[[-42.4  25.7  -7.7  32.6  -2.8  24.3  44.8  50.8  -4.1  10.1 -10.1  24.8
  -16.5  12.8]
 [  3.6 -22.4  -3.0  -2.3  -5.1 -17.9  -6.0   4.2  -0.5 -17.3  -4.1  -9.0
  -19.4  -7.7]
 [  5.4  17.7  10.5  -0.8   9.6  18.4 -17.0 -34.6   6.1  24.4  11.7  -6.6
   33.6  10.5]
 [-20.2   2.4  53.1  12.2  26.9  17.9 -14.3   0.4  49.1  10.2  64.6   1.4
   61.7  37.0]
 [-14.5  33.3   2.2  19.4   7.1  35.3  -4.0 -28.5  -0.9  38.9  -0.8  -4.3
   24.7  16.6]]
->
[[ 12.8  -7.7  10.5  37.0  16.6]
 [-16.5 -19.4  33.6  61.7  24.7]
 [ 24.8  -9.0  -6.6   1.4  -4.3]
 [-10.1  -4.1  11.7  64.6  -0.8]
 [ 10.1 -17.3  24.4  10.2  38.9]
 [ -4.1  -0.5   6.1  49.1  -0.9]
 [ 50.8   4.2 -34.6   0.4 -28.5]
 [ 44.8  -6.0 -17.0 -14.3  -4.0]
 [ 24.3 -17.9  18.4  17.9  35.3]
 [ -2.8  -5.1   9.6  26.9   7.1]
 [ 32.6  -2.3  -0.8  12.2  19.4]
 [ -7.7  -3.0  10.5  53.1   2.2]
 [ 25.7 -22.4  17.7   2.4  33.3]
 [-42.4   3.6   5.4 -20.2 -14.5]]

[[ 14.5  18.6 -10.1 -58.6 -30.5  17.7  24.4  19.9  34.1   2.2   4.4  12.3
   38.1  36.1 -30.7 -20.4]
 [ 31.5   5.5 -34.1 -49.0  23.5  37.4  -0.2  15.5 -23.1  11.9 -45.1  18.1
   -6.5 -13.9  47.3  24.8]
 [-68.0 -31.9 -43.0  42.1  -1.2 -29.4 -41.7 -44.4  41.9 -29.7 -29.6 -25.6
   55.7  53.1 -23.9  14.6]]
->
[[-20.4  24.8  14.6]
 [-30.7  47.3 -23.9]
 [ 36.1 -13.9  53.1]
 [ 38.1  -6.5  55.7]
 [ 12.3  18.1 -25.6]
 [  4.4 -45.1 -29.6]
 [  2.2  11.9 -29.7]
 [ 34.1 -23.1  41.9]
 [ 19.9  15.5 -44.4]
 [ 24.4  -0.2 -41.7]
 [ 17.7  37.4 -29.4]
 [-30.5  23.5  -1.2]
 [-58.6 -49.0  42.1]
 [-10.1 -34.1 -43.0]
 [ 18.6   5.5 -31.9]
 [ 14.5  31.5 -68.0]]

[[  1.0  69.4 -60.5  42.5 -24.0  17.1  27.0 -53.4 -55.2]
 [-26.1  23.9 -12.1 -76.3 -11.9  35.3 -15.8   8.0 -52.0]
 [-57.8  12.4 -27.1 -49.2 -34.6  49.6 -28.7   3.9   0.1]
 [  3.6   8.0  16.0 -34.4  45.5 -49.8   9.0  47.1  32.3]
 [ -7.5  25.6   5.2 -45.9  36.9  41.5  -2.6 -50.1  20.4]
 [-11.4 -46.5 -35.5 -53.5  49.1  43.0  51.3  -5.5  53.0]]
->
[[-55.2 -52.0   0.1  32.3  20.4  53.0]
 [-53.4   8.0   3.9  47.1 -50.1  -5.5]
 [ 27.0 -15.8 -28.7   9.0  -2.6  51.3]
 [ 17.1  35.3  49.6 -49.8  41.5  43.0]
 [-24.0 -11.9 -34.6  45.5  36.9  49.1]
 [ 42.5 -76.3 -49.2 -34.4 -45.9 -53.5]
 [-60.5 -12.1 -27.1  16.0   5.2 -35.5]
 [ 69.4  23.9  12.4   8.0  25.6 -46.5]
 [  1.0 -26.1 -57.8   3.6  -7.5 -11.4]]

[[ -2.6 -22.9   2.4 -15.2]
 [ 54.3   2.6  -4.2  13.1]
 [ 43.9  18.4  -0.9   5.3]
 [ 72.9  22.0  17.2  -2.3]
 [-24.8  19.6 -11.9  -8.4]
 [ 13.0 -15.0   0.2  12.9]
 [-30.7 -15.6  -6.0   5.4]
 [  2.0  -6.2   1.0  -7.1]
 [  8.5 -14.0   7.7  -3.2]]
->
[[-15.2  13.1   5.3  -2.3  -8.4  12.9   5.4  -7.1  -3.2]
 [  2.4  -4.2  -0.9  17.2 -11.9   0.2  -6.0   1.0   7.7]
 [-22.9   2.6  18.4  22.0  19.6 -15.0 -15.6  -6.2 -14.0]
 [ -2.6  54.3  43.9  72.9 -24.8  13.0 -30.7   2.0   8.5]]

[[ -7.7  -9.8  23.9  29.2]
 [ 28.2  27.7  -7.5  39.5]
 [-10.5 -23.3 -15.1  57.9]
 [-27.3  15.4   1.5   2.2]
 [ 13.4 -18.8 -12.9  37.6]
 [ 58.2  -4.0  -9.1  -0.7]
 [-11.4  -5.2 -34.7   7.4]
 [ 12.4 -16.8 -27.3 -51.9]
 [-13.2  -5.9  30.6  12.4]
 [ 39.4   0.3  22.2  26.3]
 [ 14.4   8.9 -22.3  25.1]]
->
[[ 29.2  39.5  57.9   2.2  37.6  -0.7   7.4 -51.9  12.4  26.3  25.1]
 [ 23.9  -7.5 -15.1   1.5 -12.9  -9.1 -34.7 -27.3  30.6  22.2 -22.3]
 [ -9.8  27.7 -23.3  15.4 -18.8  -4.0  -5.2 -16.8  -5.9   0.3   8.9]
 [ -7.7  28.2 -10.5 -27.3  13.4  58.2 -11.4  12.4 -13.2  39.4  14.4]]

[[-11.3 -26.1  26.0 -16.4  34.6 -33.8  46.9]
 [ -0.4   8.2 -16.3   7.2 -10.7   2.4 -23.5]
 [ 30.2 -22.2  10.2  -0.1  20.7   2.2   6.4]
 [ 23.2   7.7 -12.9 -16.3 -12.5  13.8 -11.2]
 [ -2.7  57.0 -72.8  -2.0 -28.7   3.4 -23.6]
 [-37.2  36.4 -40.9  10.7 -17.2 -17.4 -15.0]
 [-33.8 -18.6  18.2 -30.0  29.2 -60.6  44.3]
 [ 13.3  15.1 -32.4   7.2 -17.7  36.0 -17.3]]
->
[[ 46.9 -23.5   6.4 -11.2 -23.6 -15.0  44.3 -17.3]
 [-33.8   2.4   2.2  13.8   3.4 -17.4 -60.6  36.0]
 [ 34.6 -10.7  20.7 -12.5 -28.7 -17.2  29.2 -17.7]
 [-16.4   7.2  -0.1 -16.3  -2.0  10.7 -30.0   7.2]
 [ 26.0 -16.3  10.2 -12.9 -72.8 -40.9  18.2 -32.4]
 [-26.1   8.2 -22.2   7.7  57.0  36.4 -18.6  15.1]
 [-11.3  -0.4  30.2  23.2  -2.7 -37.2 -33.8  13.3]]

[[  1.8   0.7  -4.2  -5.8  20.3  22.2  13.5  24.9  -8.9]
 [  4.7   1.4 -11.7 -14.2  52.6  56.6  35.0  62.9 -23.0]
 [  5.2   8.0   0.8  -4.8  -0.8  -4.2 -10.7  -1.5  -5.7]
 [  9.6  20.5  37.7  -5.8 -20.8  -3.4   4.4 -10.5 -10.9]]
->
[[ -8.9 -23.0  -5.7 -10.9]
 [ 24.9  62.9  -1.5 -10.5]
 [ 13.5  35.0 -10.7   4.4]
 [ 22.2  56.6  -4.2  -3.4]
 [ 20.3  52.6  -0.8 -20.8]
 [ -5.8 -14.2  -4.8  -5.8]
 [ -4.2 -11.7   0.8  37.7]
 [  0.7   1.4   8.0  20.5]
 [  1.8   4.7   5.2   9.6]]

[[ -1.7   4.3]
 [-27.2   1.6]
 [ 52.6  53.2]
 [ 17.5  59.8]
 [-34.5  67.0]
 [-33.9  72.7]
 [  1.4   0.1]
 [-16.3  10.2]
 [-44.5  -7.4]]
->
[[  4.3   1.6  53.2  59.8  67.0  72.7   0.1  10.2  -7.4]
 [ -1.7 -27.2  52.6  17.5 -34.5 -33.9   1.4 -16.3 -44.5]]
